In the rows, zero is written as 100.
One turn sends every row of this set to another row. A few are shown first. Where does it send the rows asked after them?
Ket: [81,87,117,82,102,112,85,80,77,106,98,133,72,106]
fer: [60,114,94,111,114,127,96,92,110,105,99,109,70,115]
pemep: [76,113,94,92,84,102,84,82,111,131,131,132,96,89]
fave: [58,112,98,109,113,132,98,97,110,117,109,113,72,100]
zolif: [71,72,101,103,89,108,122,108,74,88,125,109,111,101]
zagev: [89,74,114,114,68,117,83,97,126,93,128,110,118,118]
kasup: [97,103,123,112,127,137,68,102,98,88,113,91,91,105]
Zev: [69,65,104,99,91,94,96,82,103,85,103,83,72,107]
vezar: [111,105,122,89,96,88,64,87,83,96,146,104,110,106]
taf: [107,92,87,120,102,110,118,96,109,94,127,91,73,131]
lef: [107,99,109,77,76,107,123,108,107,99,111,90,107,118]
Nezo: [50,119,98,96,120,118,90,111,106,115,109,106,90,105]
zodol: [101,74,121,123,108,109,112,94,106,87,130,104,91,73]
vezak: [71,68,109,86,87,95,90,84,102,85,99,85,76,115]
sosin: [97,99,85,114,104,108,126,99,100,98,126,93,73,132]
geno: [103,113,120,119,132,126,83,101,97,81,112,93,90,101]
digug: [58,118,94,108,112,126,90,96,106,116,96,107,82,97]
keb: [75,129,102,116,105,104,77,101,117,96,143,85,114,99]
fuvan: [112,104,121,98,102,82,62,85,89,100,142,118,105,114]
rafe: [113,105,119,76,79,103,116,110,107,105,118,94,112,111]
delo: [95,93,114,75,106,128,68,97,87,114,104,130,87,113]
dofi: [77,127,97,117,113,87,73,98,117,94,139,94,110,94]
Gebet: [67,110,97,86,80,83,87,78,99,122,141,125,90,103]
Kozo: [101,73,121,119,97,108,123,95,105,90,132,107,99,78]
gid: [69,76,101,100,88,103,117,107,64,97,123,109,107,108]
Vug: [93,95,118,89,103,121,79,83,77,122,100,131,79,114]
bes: [77,121,107,128,102,100,75,91,117,87,142,98,119,96]
gub: [73,124,100,122,109,87,77,81,112,108,142,86,97,101]
Viv: [106,81,117,121,102,109,117,101,115,93,133,105,98,74]
dova: [95,90,116,79,102,115,83,82,80,117,110,129,66,114]
defu: [74,117,99,84,80,86,99,83,90,120,132,135,99,106]
Gevu: [98,108,108,113,130,125,64,102,90,85,111,93,96,108]
mem: [88,80,108,119,70,117,83,90,134,91,130,104,109,122]
naner: [86,70,111,112,63,117,92,88,126,90,121,104,110,119]
Vuz: [100,101,115,73,74,98,115,111,107,106,111,91,111,117]
vukil: [113,111,123,87,86,84,66,81,97,94,135,109,112,112]
nin: [89,101,124,109,135,113,65,99,80,91,119,89,92,115]
nasik: [104,94,93,113,97,105,128,97,109,93,128,91,80,134]
Limi: [64,77,103,100,82,106,113,106,72,98,128,116,116,102]
noda: [73,63,108,97,86,95,96,85,110,77,107,85,81,114]
Lus: [72,116,106,92,86,83,89,80,105,132,128,132,92,101]
Rusa: [123,104,116,101,100,97,66,73,86,111,142,112,96,105]

naner -> lef
Limi -> vezak
Now these:
Gebet -> dova
Ket -> fer
Zev -> taf
Vug -> digug
gub -> Rusa

One turn sends every row of this set to another row. A few are shown first. Where does it send the rows asked after them?
vudi: [99,92,128,61,95,76,67,97,89,128,79,81,100,120,142,123,94,29,130,63,131,67,99,68,109,101,102,86,72,101,66,115]
sen: [96,90,124,56,99,70,69,99,90,127,79,84,97,114,151,124,91,28,128,67,135,76,90,75,108,103,103,92,66,106,69,105]
mep: [97,92,124,58,100,71,66,98,91,130,82,84,97,114,149,122,89,29,128,68,135,75,89,76,108,105,102,89,66,104,67,105]
Num: [86,69,126,91,107,52,69,146,72,93,70,93,90,80,150,110,110,81,108,97,64,57,112,83,122,76,100,143,93,114,77,120]
zami: [91,83,124,113,128,67,37,134,78,136,108,90,87,72,128,93,90,85,120,106,76,44,105,87,130,93,83,100,90,79,55,119]
gisol: [95,90,126,56,97,72,69,100,91,129,76,85,97,115,149,124,91,29,127,66,132,75,93,73,109,101,105,92,65,106,70,108]
gosez: [85,88,105,74,125,59,55,155,69,89,107,98,88,93,150,94,118,76,134,92,81,71,107,88,122,77,82,146,109,128,75,63]
Vof: [77,92,123,85,119,91,40,155,83,127,98,105,83,91,117,89,107,86,131,89,67,58,136,72,140,66,89,119,100,107,75,84]
kag: [99,91,127,59,94,73,71,98,88,122,77,80,100,120,146,125,97,28,129,63,131,69,98,68,108,100,103,91,73,105,69,114]
gofi: [84,99,112,92,134,83,29,148,79,131,125,99,84,87,121,82,101,83,139,96,81,58,117,83,135,82,76,109,103,97,63,72]
gupeb: [100,92,124,58,96,69,71,98,86,120,82,80,100,120,149,124,97,26,130,64,133,70,93,70,105,103,101,91,74,106,67,111]
gudos: [88,102,95,92,112,53,55,130,85,121,97,99,81,84,120,93,119,68,129,97,52,40,132,75,129,44,92,118,94,122,74,85]
Vaz: [102,93,123,61,99,70,67,96,86,124,86,79,100,119,147,123,95,27,131,65,135,69,91,72,106,105,99,87,74,102,64,110]
Sesa: [96,108,84,98,126,43,46,124,80,122,123,95,82,80,127,88,114,65,137,104,65,41,112,86,123,59,79,110,98,115,63,73]
tipig: [78,87,118,75,114,76,56,159,77,100,88,103,86,94,135,96,117,81,127,86,67,66,130,76,132,63,92,142,103,125,83,78]
samo: [99,82,109,107,136,44,44,133,68,111,120,85,90,72,151,95,96,78,123,109,89,53,81,101,117,105,75,116,97,91,52,102]
nug: [90,96,101,85,138,63,38,149,71,108,130,96,86,88,142,86,108,77,141,97,90,66,99,93,124,88,71,125,109,111,63,59]
mit: [83,75,135,103,111,72,52,143,80,124,77,95,87,77,128,102,99,87,109,98,61,46,124,76,133,76,98,117,87,93,71,129]
piga: [91,107,91,99,120,54,46,125,85,132,112,98,80,81,116,88,113,69,134,101,58,37,125,79,129,51,85,106,94,112,67,82]
kef: [91,100,89,87,113,41,62,130,80,106,99,97,82,84,132,96,123,65,130,98,56,45,122,80,122,46,90,129,98,131,75,78]
Redu: [96,103,82,91,122,35,56,126,77,107,114,94,83,82,137,92,121,62,135,102,64,46,110,87,118,56,82,124,100,127,68,70]
mutu: [96,92,125,59,99,74,65,98,92,133,81,85,96,114,147,122,88,29,128,67,134,74,92,74,110,103,102,87,65,102,67,107]
zeveb: [96,73,111,94,123,34,64,140,64,85,97,87,91,77,164,106,108,75,116,104,82,60,85,98,112,94,85,142,98,113,66,102]
Rudak: [95,91,127,57,97,75,67,99,92,133,77,85,96,114,146,123,89,30,127,66,132,74,94,73,110,101,105,88,65,103,69,109]
Mis: [100,94,125,62,98,74,65,96,88,129,85,80,99,119,143,122,93,28,131,65,133,68,95,70,108,104,100,83,73,100,64,113]

mit -> zeveb
Redu -> piga
Now these:
vudi -> gupeb
gosez -> gofi
mep -> Rudak

